Each named turn below is shown by a few rows before and after it. Which turns, in which order, take the first row of each later pair to the second? The first pair is answered.
K_932 (before -> after):
-17.3 -9.1 8.4 14.2 7.8 -24.5 11.1 2.3  ->  0.7 2.7 16.6 22.7 8.4 18.8 -9.4 7.6
-8.9 -8.4 7.8 -8.1 -36.1 -21.3 -15.0 -31.6  ->  13.5 -7.3 19.6 24.8 -22.8 -27.3 -10.0 -22.6
12.1 -5.9 0.3 11.7 12.4 -29.2 19.6 -6.0  ->  27.0 13.9 3.7 8.2 9.6 28.2 -9.7 -3.3
K_631 (before -> after):
22.7 -3.0 -26.5 10.3 37.1 -30.8 47.1 26.4  ->  -16.6 -20.9 -18.1 -44.5 -14.8 -52.9 19.7 -6.2
22.6 -3.4 32.8 20.9 23.1 5.8 -20.1 -15.5  ->  -21.0 -9.6 36.1 6.4 29.3 -3.8 -19.5 -21.0
-47.2 11.6 -5.2 -10.6 27.3 33.1 6.6 7.6  ->  13.1 13.7 0.9 -31.6 -35.8 37.8 -19.1 -15.1
K_453 (before -> after):
13.6 5.4 8.6 1.2 -15.3 31.8 -16.8 2.9  ->  -36.5 -12.0 11.8 -7.9 -6.8 -5.6 -7.5 -8.0
-7.7 -10.9 13.9 -2.9 -16.2 -16.7 -7.8 -14.1  ->  14.6 -4.8 -10.0 -13.0 -16.4 -14.4 11.4 -3.6
5.7 -4.2 17.5 12.5 -11.0 0.9 -19.7 4.4  ->  -13.5 -11.2 -2.1 -6.3 -3.4 -26.3 3.2 2.5
-4.4 -18.7 18.9 16.2 9.6 -15.2 -13.1 -4.6  ->  13.2 -12.2 -11.3 -4.1 9.1 -24.0 16.2 7.0
Pairs:
Between the rows of a pair lie 2 to 3 turns.
41.1 22.8 -13.1 -10.5 -2.7 29.9 6.3 11.0  ->  -8.7 10.7 -30.8 -40.6 1.7 -2.8 23.2 8.1 -> K_932 then K_631 then K_631
48.5 9.1 4.5 29.5 4.0 9.1 8.3 8.8  ->  -12.5 4.0 0.4 28.8 40.7 3.0 23.3 16.1 -> K_631 then K_631 then K_631
-12.8 -4.0 39.8 32.0 -5.0 7.5 -41.7 -8.3  ->  -12.5 -6.4 16.8 47.6 28.0 -32.8 6.1 9.4 -> K_453 then K_932 then K_453
-2.0 9.9 -26.6 -15.0 -1.1 3.6 16.6 1.7  ->  2.1 12.3 9.2 8.2 -11.2 25.1 -20.1 -9.4 -> K_631 then K_453
-11.8 -14.0 -14.5 -20.0 25.7 -46.1 48.2 -1.5  ->  22.9 -8.6 -16.1 -0.3 31.6 -36.2 56.6 9.7 -> K_631 then K_631
19.4 -8.1 -4.4 -11.2 -47.8 -9.6 -9.0 2.2  ->  15.8 -1.8 -11.7 30.7 7.2 -7.1 24.0 29.8 -> K_453 then K_453 then K_631
-54.9 -12.9 -4.8 -27.8 -6.3 -39.6 16.6 -14.1  ->  31.7 10.7 -44.3 -37.7 -16.0 -4.6 32.9 9.1 -> K_453 then K_932
-16.7 -4.7 -5.4 1.1 12.4 -10.6 11.8 3.8  ->  -6.0 4.4 5.2 -0.6 -2.4 24.0 -15.6 -0.6 -> K_453 then K_932 then K_453
16.2 -5.5 -5.9 1.5 -5.4 -38.8 16.7 9.8  ->  -2.4 4.3 -12.9 -35.6 -23.4 5.8 -10.9 2.8 -> K_932 then K_932
-31.6 -11.5 5.1 -19.0 -7.1 18.0 -33.3 -19.4  ->  -23.3 -2.6 -39.1 -28.7 23.7 11.1 13.3 7.2 -> K_453 then K_631 then K_631
14.6 -19.9 4.5 15.2 -2.5 -13.8 -17.9 2.2  ->  14.9 -7.1 -15.4 5.2 9.5 19.9 -12.7 15.8 -> K_631 then K_453 then K_932
-7.5 13.0 44.6 -2.7 -36.5 16.7 -33.4 -9.9  ->  40.3 17.3 28.0 42.1 -3.2 -7.4 13.8 16.9 -> K_932 then K_631
9.7 5.6 -43.1 -23.7 -1.8 -14.8 24.9 13.2  ->  11.1 11.7 -23.7 -37.0 -29.3 17.8 -14.6 -4.0 -> K_453 then K_932 then K_453
44.1 19.5 1.1 8.2 -3.0 5.2 4.1 7.4  ->  3.4 7.3 -13.4 -13.1 2.7 -37.2 28.3 4.2 -> K_453 then K_453
12.2 12.5 -4.7 8.3 22.5 -0.7 17.6 5.3  ->  14.0 20.0 3.4 2.1 9.2 25.6 -7.6 0.2 -> K_932 then K_932 then K_453
21.5 11.9 0.2 14.5 8.5 14.5 15.7 10.4  ->  5.7 9.4 21.1 7.3 -14.9 18.7 -12.7 -9.3 -> K_453 then K_932 then K_631
-10.3 4.6 4.2 10.8 31.4 33.0 6.8 24.1  ->  -9.0 -21.6 12.9 -1.1 -5.7 -44.6 11.9 -2.9 -> K_631 then K_932
-18.0 11.5 -11.1 -32.7 -19.1 16.0 -3.8 6.1  ->  -29.6 13.5 -3.2 -19.7 -3.5 25.9 -6.5 12.6 -> K_453 then K_631 then K_631
8.7 -6.4 19.3 4.3 -40.6 4.8 -43.1 -3.8  ->  -47.1 4.1 -7.5 -13.0 2.6 30.3 -22.3 21.3 -> K_631 then K_932
-22.2 -4.5 4.1 -7.9 14.0 33.8 -19.0 1.3  ->  34.2 -1.2 -17.6 -21.5 -11.6 12.5 -4.5 1.5 -> K_631 then K_932 then K_453
27.9 0.5 2.5 20.3 -9.7 7.0 29.7 10.4  ->  -16.0 -6.6 31.4 19.2 -16.9 17.4 -5.6 -11.5 -> K_453 then K_631 then K_932
-11.3 9.9 -9.3 -19.9 -10.6 31.8 -21.2 1.8  ->  -15.2 10.3 -23.4 -29.7 -9.0 21.8 -7.1 6.6 -> K_453 then K_453
-26.1 -1.3 15.6 0.2 -10.9 5.7 -25.3 -20.3  ->  23.1 1.1 -9.5 21.2 14.1 -19.3 19.9 4.5 -> K_453 then K_932
10.8 -3.5 28.1 4.6 -30.1 -29.6 -18.4 -22.7  ->  -0.5 -2.0 8.8 33.7 27.3 -36.4 25.5 6.2 -> K_631 then K_453
39.3 2.0 -7.0 11.6 -1.8 -16.2 17.5 -2.9  ->  -9.1 0.4 -24.7 -33.7 -6.0 -11.5 15.3 -9.1 -> K_932 then K_453 then K_453
15.5 -5.1 21.8 8.8 -43.9 -22.6 -13.6 -0.9  ->  -8.5 3.9 15.3 44.4 18.7 1.9 11.0 29.0 -> K_932 then K_631
-5.6 10.1 17.0 21.9 7.1 22.7 -11.3 4.1  ->  -30.1 -4.4 15.2 2.4 -5.2 -18.9 -3.8 -11.3 -> K_631 then K_932
59.7 4.2 7.1 24.6 -13.6 2.8 -7.4 -1.7  ->  0.0 -5.5 36.6 23.6 -12.2 9.4 -38.8 -17.5 -> K_453 then K_932
3.2 -2.6 -24.5 -29.3 -18.5 -13.2 14.0 -7.0  ->  12.6 1.8 7.0 33.1 19.2 11.7 5.7 8.6 -> K_932 then K_631 then K_932
55.3 -3.4 -3.6 22.0 -8.5 22.3 -20.1 -5.1  ->  26.3 5.5 -33.2 12.1 26.0 34.0 13.6 18.0 -> K_932 then K_631
46.7 11.5 -5.4 -11.4 -23.7 4.0 -3.7 -10.9  ->  -3.9 0.8 -2.8 -37.3 -29.7 -12.4 -13.7 -18.6 -> K_631 then K_631
-21.3 0.8 12.6 12.4 3.5 13.4 -27.4 2.9  ->  5.2 2.4 -6.3 24.9 22.4 -8.9 7.8 19.7 -> K_453 then K_932
13.7 -2.4 16.8 14.8 13.7 11.5 -10.6 -1.8  ->  -12.6 -12.8 5.0 -12.7 4.1 -23.4 1.2 -7.9 -> K_631 then K_631 then K_453
15.0 -5.4 -21.4 -22.3 -38.8 -13.8 -0.2 -1.7  ->  -37.7 -9.7 17.8 8.4 -9.0 -2.6 -25.7 -9.0 -> K_631 then K_453 then K_631
11.3 -6.5 12.5 22.5 9.5 -32.6 1.2 -4.7  ->  24.0 10.5 0.4 0.9 -1.8 28.3 -18.0 -1.8 -> K_453 then K_932
27.6 0.1 24.2 17.6 -27.7 4.2 -29.5 -22.1  ->  -34.9 -12.4 25.4 30.4 15.1 -19.4 -3.8 -12.9 -> K_453 then K_932 then K_631
33.4 20.8 -22.7 1.7 -12.9 12.8 -12.9 -8.0  ->  -15.8 12.8 -23.8 16.6 32.7 -0.4 10.3 5.3 -> K_631 then K_932
-22.5 -4.6 22.2 -39.5 8.7 26.7 -5.6 -14.6  ->  15.7 -16.2 10.7 -29.8 -3.7 -34.4 28.5 -12.4 -> K_453 then K_932 then K_631
-13.9 -0.4 -17.1 -18.7 22.2 16.5 3.9 8.3  ->  1.9 -8.8 -6.9 -28.3 -14.1 -17.4 -5.3 -11.3 -> K_932 then K_631
-20.1 -15.2 -10.4 -44.8 -28.2 -42.8 1.7 -19.7  ->  -51.3 -14.8 -15.1 -18.0 23.1 -39.7 30.9 2.7 -> K_631 then K_631
10.6 -18.7 17.7 8.2 -19.2 4.5 -33.4 -6.0  ->  -21.1 -22.0 16.6 -1.3 -9.1 -1.3 -34.5 -8.6 -> K_631 then K_631
-18.0 -12.9 -2.1 20.8 27.2 -6.3 9.9 -0.7  ->  11.2 -7.2 11.5 3.9 -23.0 6.8 -22.3 -22.7 -> K_631 then K_932 then K_932
29.7 10.3 14.4 -22.1 -4.1 31.7 -1.2 6.4  ->  36.8 4.2 -1.4 -19.8 10.6 0.8 30.5 16.4 -> K_932 then K_631
4.5 9.0 -1.5 6.0 15.7 21.0 13.3 12.0  ->  -16.8 2.6 -4.7 -1.0 18.3 0.5 23.7 7.7 -> K_453 then K_453
20.6 26.2 -51.2 9.6 17.3 44.5 12.9 13.7  ->  6.5 24.2 -8.7 26.9 -2.4 64.9 -33.4 -6.5 -> K_932 then K_453
-26.2 -11.0 -9.1 -29.8 19.3 5.5 24.8 -0.7  ->  3.9 0.0 5.9 -0.5 27.3 45.6 9.2 4.4 -> K_932 then K_932
-1.9 -9.1 22.3 17.2 19.9 -4.5 -24.1 -0.3  ->  -7.1 -0.1 -14.0 -25.7 13.6 20.3 -15.5 6.9 -> K_453 then K_932 then K_932
-20.1 -0.9 1.1 -3.6 -11.6 18.6 -22.8 -0.6  ->  -3.2 -14.4 -5.7 1.0 -15.4 -29.1 3.1 -0.8 -> K_453 then K_932 then K_631
33.3 4.1 -3.7 5.5 0.5 15.7 8.1 13.1  ->  -11.1 -12.4 -4.7 -9.7 -0.7 -29.5 18.7 0.2 -> K_453 then K_631 then K_453
-14.7 15.3 8.9 -5.2 17.1 42.2 -6.4 -5.8  ->  22.4 19.6 -16.2 -14.7 10.0 28.9 16.9 5.0 -> K_932 then K_453
3.5 0.9 27.8 13.5 6.0 40.2 4.6 27.4  ->  -24.3 -11.0 32.9 18.1 17.6 12.8 14.7 24.8 -> K_453 then K_932
